rotation ticks, each row followed by its count of ticks
The counts run from 0 to 564.
[135 129 143 176 117 153 106 179 106 126 106 125 100  94 157 171 126 118
 129 149 124 129 103 128 118 101 107 102 119 109 171 124 163 164 204 120
 125 138 109 140 147 153 151 109 124  96 120 132  93 139  91 108 118 101
 137 134 110 127 126  76  96 123  96 131  84 123  83 136 113 186 142 109
 132 138  98 142  91  88] => 68
[128 164 179 110 145 115 140 180 117 188 143 140 116 143 131  99 168 159
 141  94 122 131  90  87 200 157 116 129 103 139 143  96 171 133 149 121
 122 149 128 142  94  75 108 144 161  70 110 162 140 124 102 150 135 107
 127 142  71 173 123  93 130 135  95 114 135 128 138 150 133 114 139  99
 101 128 140 109 131 135] => 419
[157 146 160 173 121 117 170 124 104 155 183 154 115 110 150 168 148 158
 116 135 146 125 116 171 104 108 126 126  85 141 162 128 122 137 174  84
  93 141 139 127 141 148 156 112  82 141 147 161  85 157  61 113 143 123
 145 142  94 133 134  76  90 153 129 199 133 103 117 134 152 153 161 141
 138 144  99 164 132 121] => 485
[131 123 135 184 123 156 132 162 105 123 135 159 155 110 142 163 136 118
 140 157 141  98 112 160 130 101 142 104  98 149 164 126 109 145 180 109
 117 164 133 125 155 163 143 112 114 143 134 159 101 134  70 109 148 115
 130 144  99 122 136  39 130 130 103 187  98 114 100 109 126 135 126 109
 124 155 127 182  96  58] => 73
[123 147 123  86 164 123 137 179  85 193  92 140 168 136 100  96 110 123
 175 122 134 121  98  95 188 137  91 105 119 138 134 100 153 114  90 128
 100 180 115 131 125  82 129 138 177  96 109 159 132 138  97 142 152 139
 142 164  96 171 128  98 115 133 128 106  83 118 122 168 111 120 146 125
 103 115  94 116 103 146] => 403
[ 92 119 121 142 129 124 105 177 106 154  50 164 145 121 104 119 120 120
 161 144 137 122 109 126 181 125 169 118 125 100 158 142 143 114 148 148
 124 139  70 106 107 120 105 109 112  67 105 163 103 150  82 119 129 124
 164 129 107 125 154  50 125 117  91 118  80 133 120 158 110 118 110 111
 134 158 126 111  85 106] => 248
[127 156 166 112 111 126 207 153 109 175 123 133 139 138 108 109 125 114
 148 110 117 128 117 127 168 158 110 133 113 149 126 102 127 116 102  95
  92 188  83 102 110  62 167 119 143  72 115 165 125 133  98 166 150 112
 142 149  96 167 153 101 102 140 152 117 142 109 151 179 105 105 147 122
 110 102 118 140 131 156] => 8
[165 132 128 174 138 134 191 110 118 162 137 147 106 121 187 142 134 186
  92 132  96 126 138 123 119 160 124 138  84 144 115 136 134 146 166 131
 113  77 112 128 130 155 109  93 170 140 139 180 126 161  91 109 143 145
 102 120 105 124 137 107 164 112 143 119 154  63 135 146 118 150 149 124
 139 180 136 140 112 128] => 293
[130 153 137 117 123 121 143 174 144 158 111 143  84 148 134 102 149 154
 128 113 130 137  76  58 172 153 126 159 130  95 137 115 164 152 164 143
 137 129  86 123  83 105 103  97 147  42  90 167 102 141 140 143 117  90
 147 110 113 135 130 138 109 101 130 109 118 112 122 183 124  98 175 109
 116 107 138  97 128 156] => 434
[112 112 144 118 118 131 180 192 139 139 108 151 132 120 136 124 151 123
 156 117 113 106 123 116 184 191 154 162  97 133 120 103 110 131 116 137
  92 143  86  83 104  84 146 123 117  83  90 153 171 152 115 136 146 131
 125 132  82 120 145  71 154 123 117 165 172 130 142 147 148 107 106 114
 114 129 145 118 121 148] => 18
[ 94 141 117 107 122 117 188 164 143 158 119 168 140 143 115 114 144 156
 136 127 124 103 124  97 175 177 138 169  88 127 116 107 130 124 113 149
 119 124  87 123  91 111  80 114 144  72  95 189 109 151 120 143 151 122
 133 107 105 108 146 113 142 111 125 133 149  81 142 170 124  69 164 137
 125 164 127  99 134 154] => 429
[187 128 131 111 170 172 163 154 120 116  89 131 120 105 129 100  83 128
 126 123 140 126 118 123 125 144  99 119 126  97 109 128 138  80  98 134
  85 122  94 109 159 116 148  80 152 114 167 150 146 130 148 122  99 136
 125 150 135 124 125 138 129 157 173 169 114 109 157 149 141 159  94 127
 121  99 134 197 101 142] => 152
[106 141 139 118 128 104 199 160 148 181 145 155 124 145 130 113 153 148
 118 109 105 101 121 103 183 177 136 168  78 149 124 107 150 144 116 133
 112 118 108 138  92 107  87 114 141  67 105 184 129 137 106 152 152 124
 127 107  91 128 128 106 133 109 121 118 168  78 144 165 129  83 155 125
 122 175 121 100 139 141] => 430
[132 118 144 143 148 129 109 112 120 125 163 172  91 120 134 160 142 171
 118 129 145 129 124 156 127 117 155 128 109 106 191 127 138 105 166  86
 112  89 144 153 120 132 129  88  74 144 150 121  62 166 101  90 150 114
 122 124 121 122 132 110 120 133 127 192 140 109 103 115 184 146 174 152
 143 137  99 128 168 170] => 501
[130 139 164 196 132 112 105 150  80 127 105 169 125 107 155 161 126 118
 136 134 121 130 108 138 150  94 164  85 129 137 184 140 124 107 197 105
 115 131 108 134 129 147 133 107  97 137 142 153  96 135  75  90 135 126
 127 148  95 132 124  47 125 140 101 141 113 125 120 101 130 167 118  71
 118 141 114 171 102  91] => 85
[194 133 116  94 187 192 128 124 125 139 117 136  96 146 125 107  97 177
 111 125 152 133 103 116 119 125  89 112 116  85 115 140 186 106 125 127
 125  95 116 138 141 140 130  71 179 131 174 136 103 142 143 101  96 126
 106 139 160 144 103 181 144 124 185 149 108 108 123 156 129 159 136 118
 119 113 141 165 119 166] => 135
[103 121  89 101 162 159 105 171 102 167  68 143 167 140 123 110  77 111
 149 125 108 109 121 106 181 131 129 124 123 138 105  88 135 106  86 134
  95 155 125 149 150  94 118 152 213 141 103 124 126 139 123 109 143 157
 101 139  91 130 128 115 157 113 136 130 121  95  94 125 118 126 148 124
 114 120  85 115  88 126] => 387
[142 166 166 111 142 124 135 179 111 165 138 128 113 144 114  93 167 152
 145 105 136 116  71  93 194 146 115 121 108 132 136 117 168 124 139 134
 130 163 104 118  96  80 123 125 142  55  96 155 140 116 111 158 133  95
 145 153 102 180 115  95 119 131 106 112  96 144 141 157 125 108 138  95
  95 121 137 122 117 141] => 420
[104 117 136 116 119 166 105 223 135 134 108 103 129 128 107 149  92  68
 132 129 123 124 119 115 151 110 150 137 118 117 131 113 169 156 128 165
 123 142  76 143 159 114 151 108 159  53 117 101 104 125 118 148 108  94
 153 126 133 116 120 122 105 112 110 124 101  96  98 153 106 135 172 143
 120 129  91  94  94 117] => 218
[109 105  96 167 118 178 125 185 138  92  94 160 128 128 129 168 122 111
 133 168 138 105 100 128 125 116 133 163 125 119 139 122 119 174 171 121
 144 142  88 117 144 164 150  89 112 111 107 150  74 128 116 108 143 108
 123 102 123  80 139  89 139  90 135 189 107  88  78 146 118 105 161 118
 129 132 115 134  97  92] => 58
[153 123 126 123 156 151  93 127  99 122  81 174 114 130 125 151  85 146
 132 138 133 116 133 138 164 136 165 101 131  95 189 173 147  63 162 155
 126  71  98 129 123 127  82  57 114 119 137 142  76 151 113 104  97 134
 111 144 168 108 121 133 155  97 136 108 105 119 151 131 113 141 148 112
 123 147 148 131 132 140] => 111
[131 117 169  90 175 160 133 194 120 139  98 120 142 121  86  87  90  87
 139 110 141 129  97 118 180 114 146  97 106 126 116  98 178 107  92 147
 104 159  79 144 150 122 144  99 184  71 148 138 159 104 125 136  94 130
 139 153 119 140 111  89 121 160 110 144 102 117 140 132 149 147 103 117
  89 151 118 147 108 121] => 396
[141 136 139  83 188 182 109 174  98 133 140 111 131 151  93 124  80  98
 120 110 162 129  91 129 156  98 114 111 100 120 135 121 174 130  97 137
 121 141 116 169 163 128 171 100 182  94 146 101 130 112 146 125  99 126
 127 168 133 140  91 142 112 147 139 151  82  88  98 144 151 151 175 145
 103 120  80 140 103 138] => 379
[106 134  89 124  97 118 158 181 102 143 124 173 126 138 167 143 159 120
 146 132 118  99 119 118 145 193 107 181 110 120 137 117 110 170 129 168
 114 122  86  97 111 130 145 109 113  80  65 155 122 180 129 138 156 115
 139 117  97  83 136 106 117  88 134 143 143  93 114 171 120 103 164 143
 142 104 105  97 121 138] => 34
[117 149 134 115 151 122 118 156  98 168 121 148 130 137  78 115 154 143
 151 140 169 145  72 122 162  93 118 123  99 105 152 122 199 159 127 113
 132 156 107 138 121 148 133 116 140  65 121 151 103 146  84 123 138 122
 169 141 103 149 127  65  82 154  93 165  52 113  90 159 144 121 146 140
 126 147  94 120 103 122] => 242
[144 120 148  93 164 151 186 170 148 115 115 134 126 106 124 109  98 116
 129 118 121  99 145 122 159 163 126 148 109 128 108  91  95  75  84 114
  58 140 104 121 132  85 144  94 135 137 151 135 143 130 160 117 129 128
 109 121 114 107 130 117 152 145 163 200 188 113 150 133 171 132 116 129
 106 110 133 178 132 169] => 167
[147 117 176 105 142 171 158 201 152 149 108 121 124 117 113  95 145 131
 145 117 120 126 107 146 187 159 127 140  85 122  97  85 153 126 108 125
 100 159  97  95 138  74 153 124 166  73 128 129 180 138 112 146 109 127
 138 140  94 153 133  82 147 151 124 174 137 162 154 139 158 147  94 121
  93 123 149 136 114 144] => 1
[192 132 137 110 187 175 109 127  92 143 129 142  99 150 136 122 115 177
 120 116 147 115 105 142 143 151 114  98  95  94 144 154 175  93 150 163
 133  67 127 132 147 146 123  63 137 108 150 144 118 151 126 112  85 139
 118 157 150 133  90 153 163 119 154 121  82 129 136 120 131 160 135 116
 128 145 155 156 117 136] => 122
[147 115 147 163 100 174 170 178 166 142 142 119  96  93 155 163 160 163
  99 152 115 109 139 123 114 153 117 166  75 123 106  92 148 176 180 124
 126 116 110 135 128 130  99 117 150  96 122 144 101 155  65 147 131 101
 129  93 101 136 148 108 144  98 108 170 159 107  88 158 117 142 168 133
 126 150 144 108 105 102] => 460
[128 147 132 163 178 107 118  99  69 159 153 182 122 150 153 137 125 170
 119 125 131 117 116 131 166 135 160  94 100 149 178 134 127 101 169  98
 108  96 143 151 113 138  94 110 106 164 141 167  90 147  92  71 154 145
  95 156  82 133 108  83 160 139 122 138 124  88 140 100 146 124 135  86
 116 156 116 171 145 131] => 102
[119 112 137 118 150 178  88 186 109 131 118 124 159 149 162 141  73  73
 136 105  88  83 149 138 176 129 170 111 102 141 122 115 122 101 116 154
  91 133 130 160 159  92 136 119 177 133 131  86 148 108 132 126 122 148
  93 160 116 109 105 125 180 100 134 118 152 101 126 107 124 156 149 101
 116 127 102 137 104 118] => 371
[131 132 133 114 162 175 106 186  88 142 119 126 182 153 137 150  70  71
 139 108  98  93 150 147 168 120 149  92 113 150 116 131 126  98 106 165
  99 136 120 141 172  94 166 112 176 119 129  94 137 104 126 124 119 138
 108 181 109 115 108 112 175 102 156  93 122 103 128 110 106 154 165 112
 112 115  91 153  90 117] => 372
[118 137 116 116 143 166 134 206  88 140 175 140 177 166 139 138 129  79
 136 129 132  84 111 147 143 124 136 142  88 144 117 116 135 173 119 167
 114 164 127 138 157 131 191 132 143  84  89 119 152 108 109 138 147 129
 151 167  88 105 119  95 137 124 132 153 106  97  99 125 123 106 181 121
 131 114  83 132  97 107] => 211
[113 118 165 122 123 179 119 223 128 134 134 104 132 124 114 149 102  73
 127 120 124 108 120 133 152 113 144 131  88 128 129 109 166 163 130 150
 131 142  96 152 168 113 153 104 160  51 120  93 129 121  95 162 109  98
 153 143 125 122 113 100 114 115 102 133 111 105  99 145 119 146 167 143
 116 153  99  95  96  99] => 217
[143 150 149 168 115 111 141 118  78 152 173 164 141 132 146 172 124 142
 131 141 119 102 157 177 134 112 154 108 102 147 181 150 100  95 188  83
  99 135 157 129 131 113 142 102  69 146 146 134  66 148  57 111 156 114
 124 154 108 134 145  75 136 134 140 155 137 114 127 111 116 148 169 119
 140 128 108 158 141 119] => 497
[163 139 122 135 175 163 154  99 120 165 127 151 120 158 143 127  90 189
  92 136  98 117 131 118 148 138 118 119 101 156 116 124 138 113 152  86
 110 101 146 154 143 117  95  92 183 176 162 145  91 137 116 107 132 142
  67 141 128 138 128 160 179 118 177 109 145  81 131 122 120 139 163 104
 114 148 136 159 151 165] => 131
[186 121 153 187 127 190 142 145 138 132 128 140  74 123 174 151 139 188
 107 144 112 121 104 127 119 135 102 125 104 129 123 128 145 149 200  85
 129 102 125 132 137 124 123 107 149 142 145 136  95 141 114 112 108 117
  87 113 117 147 115 122 173 104 141 145 139 132 109 126 125 174 124 101
 117 131 173 155 118 123] => 299
[116 144 145 137 131 131 141 189 162 143 117 144  75 156 139  96 170 156
 134 114 115 124  75  55 162 160 125 177 119 117 120 113 170 157 171 129
 146 124  90 119  85 113 103 107 138  65  91 160 109 139 149 133 133  95
 117  90 100 130 119 130 136  99 118 128 145 108 115 156 140  95 159  90
 111 121 149 107 141 152] => 435
